rotation steps, each row followed by its count of steps
The counts run from 0 to 784.
[ 16  -6  -5  15  12 -24   6  -3   0  -3 -11  28   4  -4  -8  17 -31   5
 -35  -8  15 -19  10  -2 -16   8 -20 -18  25 -20  -7  -7   2   2  -2   7
 -25  -4  15  23  25   5  21   8  19 -12  -8  15 -13  30 -12  15]	207
[-14  11 -11   8 -14 -13 -22   6  -3  10  -3  26  19   1   7 -10  -5   4
 -30 -26  -7 -20  20   5  14  20  -5  -6  -4  -5  14 -24  18   9  14   8
 -27 -15 -17  26  12   9   1  18  16   6  -4  -9 -20  23 -12  -3]	305
[ -1 -18   8 -22  12 -14  -6  12   1  -9 -31   5  21 -22   4  -7  -2  15
 -18  -2 -10  11 -20  -4 -22  -5 -21   0  20 -19  15   8  -2   9  12 -14
 -24   5  23   4   0  12 -13  20 -13  23  19  -1 -16  -5  15  -5]	623
[-25 -16  17  -9 -24 -10 -12  -2 -12 -21 -19 -14  21 -13  -2  -2  13   3
 -12 -12 -23  12  -4   4  11  17 -26 -13  -1  -3  15   7   2  13  30  -1
   9 -12   2 -17 -13   7  12  27  -6   1  12   3 -23 -14   9 -10]	217
[-23  19   3  16 -17 -27  -2   8 -27 -27  24   2   3  10 -12  31  20  -7
  -9 -11  -7   5  12   4  10  22 -16 -15  -9   1  10  -8 -30 -26  17   4
   2 -20  -5  -5 -10  11  15   7  17   3 -18   5 -15   4  -3   2]	300
[ -2  19   3   9 -18 -12 -13  17 -11  -2  -7  29  22   5   8  -4   3  17
 -26 -19  -9   1   7   3  -6  20 -14  14 -17  -9  20 -20   6 -11   1   0
 -25 -24  -9  21 -14  11  -2  17  22  12  -9 -30 -25   4   6  -9]	223
[-17 -17 -17  -8 -18  29 -20  -9   6  14   3   0 -12  -8  18 -10 -14 -33
  -2  -6 -22  -2   8  11  29  16   8 -12  14   7 -10   6  -3  -1   5  12
  30 -13 -14  -7   6  18  31   0  -4  -9   9  16 -12  -2  -5   4]	144
[ 21 -12  -8  -1  20   3 -14  11   2   2 -24  18  -1   0   3   3 -29  -4
 -24  14  -6   3 -13  17  14   9  -6   3  32 -11 -15  16  11  -6 -14   9
 -11   3  11   9  22  15  14 -24   3 -10  13  16   1  20 -11  18]	71
[ 23 -17   9 -17  16   0 -10  18   4 -13 -38  17   2 -11  -3  -7 -13   7
 -17  19 -11  21 -25  16 -10   5 -27  11  20 -14  -8  20   1 -17 -23  -3
 -16 -11  24   5  -2  14   4  -9   8   1  25   5  -6  -5  10   5]	72
[ -1 -18   2   5  -7   8  21  -7  -9 -21 -15   8  -7 -24   6  -7   2  -7
  -8  -8  -7  -4   6   4  33  29 -23 -18  -8 -11  -4 -20  -7  28  10  23
  22 -23  -5 -16  -4 -15  30  20  10  -9   2  -6 -21  11 -18   0]	656
[-29 -26  25 -19 -25   2 -16  -5  -2   0  -4 -14  18 -26   7   0   6  -3
  -6 -14 -29  22   2   3  11  10 -11 -16  -4  -1   1   8 -10   1  11  -1
  30 -19  16 -28  -9  12  19  12  -3 -11 -10  11 -19 -16  12   6]	482
[-16   8  -4   7   1 -15 -35  15  -4  15 -14  21  19 -11   7 -14 -10   4
 -17  -6 -24  -2  -7  15  25  21 -11   1   3  -7   7   0  20  -1 -13   1
 -21   0 -12  14  17  25  -8  -6  11 -18   6 -12 -20  11 -14   2]	502
[-18 -11  10 -28 -15  10   8 -12   9  -4   2  -1   8 -27  22 -14   8 -22
  18  -9 -15   2   7 -13 -10   1 -14 -14   5   0   5 -18 -28   7  25  -4
  10   7  -3 -20 -13   2   7  32  -4  20   7 -14 -22 -15  11 -16]	196
[-14  13   1   8   3 -34 -25  20 -20  -6  -4   6  14  -3 -12   9 -11  -2
 -13   8 -17  12 -18  12  17  20   0  -6   9  -7  -1   8   9 -17  -3   5
 -18  -4  -3   8  15  24 -12 -33   4 -10   2   1 -13  23 -13  17]	510
[-23   6 -11 -36  -7  10   9   1  -2  -7  -2  -3  12 -24  13  -9   7 -22
  32  -5 -22  20  -1  -6   1   6  10   6   5   5   8 -17 -21  -8  18   2
   8   3 -10 -14 -23   5 -13  -7 -21  43   7  -3   1 -16  15  -1]	0
[-15  -9 -10 -12 -12  14 -45  -2  12  26 -16  12  16  -1  12 -15 -16  -6
 -25 -12 -23  -3   8  17  22  16   7  -1  20   1   2  15  20  -4   3  -6
  -5  -4  -2  13  21  34  16  -3   1  -8   7  15  -7   1   8   5]	584
[ 13   7 -15  -2  18 -11  37  -5 -11 -14  11   4 -14 -15   6  16 -15 -27
  27   8  -3   2   1   0  -2   5   0 -12   4 -16 -24 -24 -28  -5   2  21
   6   0  -1 -12  -1  -9  -5 -29   2   6  -9  14  -3  24 -14  29]	702
[-24 -19  24  -9 -19 -22 -30   6   1   7 -16   3  30 -10   4   5  -2  10
 -32 -11 -15  11  -4   2 -10  16 -22 -17  10 -12   4  20   4   7  12 -17
  -4 -11  17  -5   6  22  10  17   1 -10  -4   7 -18  -9  19  -1]	563
[  4 -12  24  19  -2  -1   9  -5   1 -23   3  19   1 -22   2   1  -2  -3
  -6  -4  -8  -9   6   6  14  21 -35 -14  -4 -12  -6 -17 -17   8  -7  11
   9  -3 -12 -14  -2  -7  24  16  23 -31  -4 -15 -29   4 -19  -2]	391
[-16  17 -13  -3 -15 -13 -17  -8   7  19  13  14   7  16  14  12   3  -7
 -13 -28  -2 -14  22  -5 -24  14   9  -7   1   3  20 -12  -9 -14   9  -7
 -29  -3 -11  27   5  21   2  18   8  26  -3  -5 -10   2   8  -4]	116
[-10   3 -23 -22 -35  12 -12  -5  -4   1  11   4  -1  14  10   7  -1 -23
   0 -23   3  11  27   7   8  23  16   7   1   3   5  -7  -9 -23  15  10
  12 -34  -5   7 -11  19  14   1   3  35  -6  16   4  -8   9   8]	137
[-12 -18  21 -31 -29   8   9  -6   3  -3  -4  -3  17 -31  13   1   2   4
   3 -13  -9  23  14  -4 -11  12  -9  -9 -15 -11  -1 -11 -14   8  12   6
  22 -23  13 -19 -13  -5  10  12  -8  11 -23   2 -10 -21  11   3]	128
[ 14  12  15 -12  -1  -6  12  13 -16 -33 -17   3  -5  -7 -14  17   0   8
  -2  17 -12  32 -19  12  -2  14 -23  16  -1 -12   1   3 -13 -27 -17   3
  -8 -25  17  -8 -22   7   0 -16  16   9   8   0  -1 -10  13   2]	594
[ 16  -9 -20  -6  31   7  18 -11  19   5  -5  21 -11 -21  12 -11 -28 -26
  14   6  -1 -24  -2  -7  -3  -2  -4  -7  29  -9 -12 -14  -9   5 -10  13
  -8  15 -10   9  12  -9  13 -15   2  -1  13   5 -10  17 -26  12]	92
[ -8 -16  37 -12 -19 -11   0   8   1 -15 -25   0  18 -23   4   2   9  18
 -18  -5 -10  22  -6  -2 -25   6 -32  -7  -6 -19   4  -1 -17   2   2  -6
  -7 -17  26 -11 -13   2   9  25  10   8  -8  -4 -16 -13  25  -5]	209
[ 30  25 -28 -10  18   8   5   7   0  -1 -13  40  -6 -11   8  -7 -19 -20
   9   2  -1  -6  -2   6  -4  11  -2  16  12  -7   0 -24  -3 -17 -18  20
 -23   2 -16  25   0  -1   0 -20  15  22  12  -8   1  13 -16   9]	689
[  0   1  12   4   7  -6  -2  12   0 -12 -18  18   9 -33   8 -21  -1  -2
   4  17 -26   0 -28   2  12  11 -29  -1  12  -3   0 -12  -5   4  -6  -1
 -19  17 -14  -3   5  -3  -7   2   3 -16  25 -24 -26  13  -4  -5]	609
[-11 -10 -23 -30   2  -6 -24   8   1   3 -27  -5  12  -5   9  -6  -9  -9
  -4  -3 -20  12 -12  11  11   3   6   8  31   4  15  10  19  -2  21  -4
  -9   0   9  16   7  27 -10   1 -26  27  34   7  -3   3   7   6]	516
[-11 -14 -11 -42   0   3  -2  -1  11  22 -21   1  15 -20  25 -16 -18  -9
  -2  -9  -5   9   2 -13 -10  -1   9  -5  22  -8   4   3  -1  14  20  -9
 -10   6  16   6  -2  11  -9  -1 -21  37  17  16  -4  -1   9  10]	183
[ 17  15 -25  -3  12 -14  26  -3  -9  -3  -9  26   6  -4   7   6 -11  -5
  -5 -11  18 -17  13  -7 -20   3  -7  -1   5 -18  13 -34  -5   7  12   8
 -35   2   1  28  -6  -8 -10  16   4  34   8 -11 -13  18  -1   4]	629
[  2  11 -46   6  17 -11   0   2  -3   5   5  13 -15   5   3   5 -16 -30
   7  -4  -4 -16   5   1  19   8   9 -12  32   3  -5  -9   2  -7  12   8
 -13  20 -16  22  14  17  -2  -9  -5  19  17  21  -2  26 -21  11]	2
